First come named turns, each shown by rows before and after it. For each pair of rows after them, which turns, in which order, take the first row to the second? The first pair is done for you.
P:
1.84 -0.14 -1.33 -1.32 -2.97 1.45 -0.56 0.24 -0.02  ->  2.34 -1.16 -2.10 -0.01 -1.41 0.43 -0.67 2.05 0.17
2.01 1.74 -0.14 0.65 0.26 1.18 1.18 -0.39 -0.37  ->  2.03 1.38 -0.30 1.16 0.99 0.74 1.21 0.39 -0.12
-3.96 -0.10 2.26 -2.35 -0.97 -0.26 -0.49 -2.17 1.02  ->  -1.37 0.37 0.91 -3.12 -3.11 1.87 -1.20 -2.46 -0.39
-0.61 -0.08 -0.02 0.21 -0.08 -0.25 -0.06 0.32 0.39  ->  -0.72 -0.04 0.06 -0.07 -0.33 -0.05 -0.06 -0.03 0.33
E:
-2.75 1.24 0.63 1.24 0.15 2.07 1.69 2.91 -0.30  ->  -4.79 0.84 1.24 -0.29 -1.01 0.77 0.15 0.45 -0.47
0.70 2.59 1.03 -2.12 -1.76 0.12 1.10 -0.81 -0.63  ->  0.80 2.40 1.13 -1.29 -0.29 -2.34 1.12 -1.49 -0.05
0.44 -0.38 -0.06 -0.12 0.05 1.13 0.09 0.19 -0.16  ->  -0.38 -0.50 0.16 -0.52 -0.22 0.23 -0.48 -0.78 -0.24
1.01 0.61 -0.26 1.00 -0.91 0.83 0.18 2.50 0.40  ->  -0.93 0.23 0.20 -0.88 -2.55 0.28 -1.40 0.25 -0.11
V:
-1.06 0.31 1.82 -0.37 0.87 0.35 1.71 0.44 0.72  ->  -0.39 0.10 0.99 -1.23 -0.75 2.06 0.94 0.74 0.03
4.43 1.70 -1.11 0.63 0.10 1.53 1.30 1.00 -0.09  ->  -1.32 0.14 1.29 1.07 3.00 -1.84 1.72 2.08 1.95
-2.01 1.40 0.97 -1.80 -1.94 3.96 1.23 1.41 -0.51  ->  2.33 3.40 0.99 0.30 0.47 2.13 3.44 -0.46 -0.41
-1.50 -1.37 -0.04 -0.82 -0.48 -2.10 -1.91 -2.13 -0.51  ->  0.65 -0.93 -0.79 -0.91 -1.58 -0.91 -2.00 -2.38 -1.28
B:
1.72 2.97 1.17 2.31 1.00 1.87 2.09 -2.36 2.02  ->  3.36 2.18 -0.24 1.94 0.07 0.46 0.13 -3.79 1.00
3.38 0.68 -0.86 0.62 -0.74 -0.05 -0.11 -0.81 -0.12  ->  2.80 0.17 -1.28 0.33 -1.42 1.29 -0.42 0.52 -0.19
-1.50 0.99 1.58 -1.42 0.62 0.26 0.98 -1.03 0.57  ->  -0.51 0.85 0.99 -1.44 0.38 -0.88 0.07 -2.28 0.04

(two turns a pair)
-1.34 -0.87 0.07 -1.08 -1.27 -0.94 -1.77 -0.36 -0.65  ->  1.11 -0.37 -0.89 -0.67 -1.81 1.04 -1.29 0.63 -1.14 => V B
-0.58 0.88 0.72 -0.78 -0.60 -0.89 -0.38 -2.32 -0.47  ->  2.01 0.35 -1.07 -0.13 -0.95 -0.17 -1.00 -0.99 -1.26 => P P
2.14 -0.69 -1.52 0.40 0.69 -3.15 -2.05 -3.19 -1.08  ->  1.91 -1.40 -1.82 2.68 3.21 -0.95 0.00 2.58 -0.03 => V E
4.34 0.44 -1.73 0.23 -0.41 0.13 -1.16 -1.69 -0.89  ->  1.59 0.20 -0.75 0.21 -0.40 4.18 0.44 2.59 -0.13 => B B
-0.48 -1.50 -1.02 -2.05 -3.31 3.66 -2.38 0.83 -1.03  ->  -1.19 -0.38 0.60 -1.13 -1.59 5.30 0.42 2.53 0.10 => B P
-0.54 -0.13 -0.03 -0.15 0.99 -1.19 -0.28 -0.67 0.07  ->  -0.44 -0.24 -0.21 0.15 0.97 0.52 0.17 1.38 0.23 => E V
-2.50 1.13 1.51 -0.67 0.74 4.38 -0.57 2.54 -0.08  ->  -1.34 0.94 0.77 -0.36 0.60 4.79 -0.90 3.02 -0.34 => P P
1.10 2.46 0.57 -0.17 0.74 -0.15 1.66 -1.76 0.91  ->  2.75 1.84 -0.99 -0.04 -0.02 -0.12 0.49 -1.69 0.00 => B E
2.03 1.56 -1.94 -1.30 -1.61 1.67 1.16 0.29 -0.98  ->  -1.12 1.22 -0.51 -2.56 -1.83 -0.93 0.21 -2.44 -0.56 => B E
0.47 -1.44 -1.29 -0.59 -0.86 1.09 -1.36 0.40 -1.43  ->  1.98 -0.96 -1.47 0.67 0.70 -0.18 -0.74 0.33 -1.27 => V B
0.56 -1.93 -1.99 -0.33 0.40 -1.82 -0.25 -0.47 -1.10  ->  0.71 -1.52 -1.77 0.17 0.73 0.85 1.35 1.98 -0.82 => E B
0.55 -1.73 -0.99 0.36 0.49 -1.40 -0.38 0.37 1.31  ->  -0.44 -1.78 -0.68 0.04 -0.15 0.28 -0.19 1.61 1.33 => V B
-1.88 0.28 0.68 -0.36 -0.59 3.91 1.87 1.60 1.18  ->  1.76 1.70 0.23 1.25 0.92 2.77 3.22 0.55 1.12 => P V
1.60 -1.70 -1.93 0.00 -0.81 3.00 -1.90 1.62 0.71  ->  3.46 -0.98 -1.66 1.89 2.06 -0.25 -0.77 0.40 1.33 => V B
0.90 0.71 -0.05 0.22 0.01 -2.83 -1.52 -3.89 -0.16  ->  1.37 -0.87 -2.14 -0.55 -2.19 0.01 -3.48 -1.04 -1.41 => P B
-0.11 0.68 1.03 -0.58 1.82 1.73 3.54 -2.11 0.48  ->  -2.04 -0.14 1.35 -0.93 1.87 1.34 3.00 -1.47 0.79 => P V
-1.54 -0.53 0.45 1.21 1.83 0.81 0.70 2.58 0.17  ->  -0.81 0.77 0.72 0.41 0.35 3.01 1.27 1.75 -0.21 => B E
-2.04 -3.47 -0.89 -0.73 -2.91 5.54 -3.30 1.82 -2.70  ->  -4.85 -2.84 2.69 2.89 4.95 -2.55 0.30 0.73 0.66 => V V
0.72 0.24 1.16 1.28 1.92 4.01 2.80 1.91 0.65  ->  -0.45 0.49 1.78 0.86 2.01 3.75 3.12 1.28 0.97 => P P
-1.21 0.49 0.33 -2.23 -1.21 -0.49 -1.13 -2.73 -0.80  ->  -2.25 0.01 0.38 -2.43 -1.58 1.65 -0.91 -0.55 -0.67 => B B
-0.47 -1.79 -0.49 -0.56 1.04 -1.83 -2.68 1.03 -0.64  ->  -1.98 -0.95 0.98 -1.75 0.31 -1.55 -2.17 -0.64 -0.51 => P P
-1.06 2.01 0.74 -0.40 -1.14 -0.86 1.86 -0.92 -0.14  ->  -1.16 1.99 0.71 -0.21 -0.61 -1.36 1.86 -0.80 -0.06 => P V
-0.44 1.29 0.01 -2.41 -0.75 0.94 0.69 1.94 -0.41  ->  -0.24 1.86 0.65 -1.71 0.47 0.37 1.71 1.75 0.13 => P B
-0.23 2.69 1.45 -0.55 0.23 1.99 1.39 -2.79 -0.04  ->  -0.03 2.36 0.82 -1.09 -0.88 2.84 0.63 -2.43 -0.47 => V P
-1.50 0.43 0.52 -0.33 0.42 1.05 1.62 0.00 0.23  ->  0.00 0.20 -0.32 -0.42 0.16 -1.06 0.15 -2.22 -0.50 => B B
-1.88 -0.93 -0.82 -1.25 -0.27 -0.21 -1.85 0.04 -0.33  ->  1.77 0.79 -1.33 -0.55 -0.57 1.51 -0.37 -0.42 -0.80 => B V
2.92 1.67 -0.57 0.51 -0.54 -0.46 -0.21 -2.46 -0.14  ->  -1.41 -0.57 -0.08 -0.02 0.21 -3.04 -1.97 -1.68 0.46 => V B
1.70 -2.04 -1.40 1.41 0.06 -1.78 -1.57 2.45 -0.50  ->  -2.68 -1.18 1.71 0.27 0.74 -3.05 -0.41 0.22 0.85 => P P
-3.16 0.79 1.98 -1.29 -0.06 -1.55 1.04 -0.32 1.37  ->  -0.57 1.28 0.89 -2.20 -2.00 -1.58 -0.36 -2.75 0.12 => B P
1.51 -0.09 -1.99 -0.35 -1.68 1.33 -1.43 -0.30 -0.02  ->  0.51 -0.97 -2.21 -0.38 -1.47 0.36 -2.21 0.11 0.07 => P E
-1.64 -0.46 0.32 -0.62 0.24 1.51 1.23 1.90 -0.56  ->  -1.13 0.97 1.40 -0.87 0.26 0.86 2.13 -0.56 -0.40 => B P
2.36 -1.03 -1.60 1.81 0.57 -0.14 -1.71 0.55 -0.74  ->  -0.13 -2.05 -1.32 0.87 -0.11 0.27 -2.62 1.55 -0.66 => V V
0.64 2.03 1.69 1.07 1.38 0.59 3.64 0.06 -0.17  ->  -0.76 2.30 2.18 -0.35 -0.17 1.27 3.08 -1.13 -0.31 => E V
-1.18 -0.59 1.61 0.06 1.46 -1.03 0.54 -0.26 0.49  ->  -0.31 -0.37 1.24 -0.67 0.25 -1.35 -0.32 -2.15 -0.21 => B P
-2.09 -0.66 1.08 -0.48 1.24 -0.62 0.13 1.28 1.01  ->  2.29 1.05 0.23 0.45 1.48 -0.55 1.13 -0.11 0.50 => V V
1.26 0.90 -1.27 1.17 1.21 0.62 0.82 1.30 0.44  ->  -1.10 1.44 -0.03 -0.86 -0.86 2.20 0.56 0.02 0.39 => E B
-0.68 -0.01 -2.09 -1.63 -1.67 -1.86 -2.53 -2.41 -0.28  ->  -2.49 -1.58 -2.17 -0.07 0.62 -2.00 -1.98 1.75 0.78 => E V
-3.32 -2.49 1.27 -0.42 0.98 -2.08 -0.11 -0.55 1.29  ->  -1.16 -1.15 0.52 -2.44 -2.71 1.19 -0.93 -2.79 -0.29 => P P
1.01 0.86 0.83 -0.77 -1.00 -0.24 0.46 -2.19 -0.17  ->  2.30 -0.03 -0.54 -0.14 -0.79 -0.76 -0.56 -1.23 -0.56 => E B
-0.81 -1.36 -1.11 -0.55 -1.22 0.34 -1.62 1.35 -0.41  ->  -2.06 -0.91 0.11 -0.03 0.23 0.38 -0.05 2.16 0.57 => P B
2.57 2.56 0.50 -0.85 -1.52 -0.52 -0.63 -4.73 -0.45  ->  1.64 1.91 1.36 2.77 3.55 -0.54 2.57 1.22 1.84 => V E
2.61 1.01 -0.54 0.72 -0.96 -0.38 0.74 -1.25 -0.87  ->  -2.01 0.45 1.55 -0.37 -0.74 -1.38 0.72 -1.65 0.18 => V P
2.22 -1.15 -1.66 1.90 0.94 -1.86 -0.35 1.47 -0.02  ->  -1.46 -2.22 -1.13 -0.20 -1.54 0.25 -1.75 2.19 -0.20 => P V
-0.60 -0.78 0.33 -0.46 -1.33 2.76 -0.54 1.39 0.01  ->  1.07 0.80 0.66 -0.74 -1.74 1.89 -0.14 -1.65 -0.31 => V E
4.63 0.24 -1.75 0.57 0.26 1.57 -0.68 2.46 -1.02  ->  2.73 -1.50 -2.35 -1.13 -1.58 0.48 -3.49 1.40 -1.58 => E P
-1.56 1.99 2.67 1.72 2.40 1.23 4.77 0.31 1.60  ->  -6.33 -1.21 1.80 -1.68 -1.21 0.08 -0.47 -0.76 0.44 => B V
0.55 1.59 -0.11 -0.74 -1.05 0.38 2.26 -0.88 1.24  ->  -1.11 0.73 0.20 -0.20 0.41 -1.19 2.27 0.07 1.99 => P V
-0.71 -1.72 0.20 0.15 2.14 0.83 1.60 3.94 0.73  ->  1.37 -0.73 0.33 0.63 3.27 -3.42 1.40 -0.53 0.48 => B B
3.00 -0.75 -0.87 1.61 0.01 -2.25 -1.18 -1.32 -0.25  ->  1.63 -1.59 -0.68 2.45 1.35 -2.66 -0.95 0.59 0.41 => B V
-1.17 0.16 1.16 0.64 0.84 1.25 1.81 1.59 0.99  ->  0.26 0.91 1.17 0.35 0.09 2.00 2.11 0.44 0.52 => B E
1.71 2.17 1.10 -0.17 -0.93 -1.44 -0.02 -2.88 0.33  ->  -0.82 1.35 1.36 -1.65 -2.43 -0.50 -1.13 -2.49 0.22 => V P
-0.63 -1.77 -2.24 0.61 -1.50 -1.52 -1.44 -0.34 -0.21  ->  0.43 -1.53 -2.60 0.93 -1.61 0.70 -0.63 1.30 -0.27 => E E
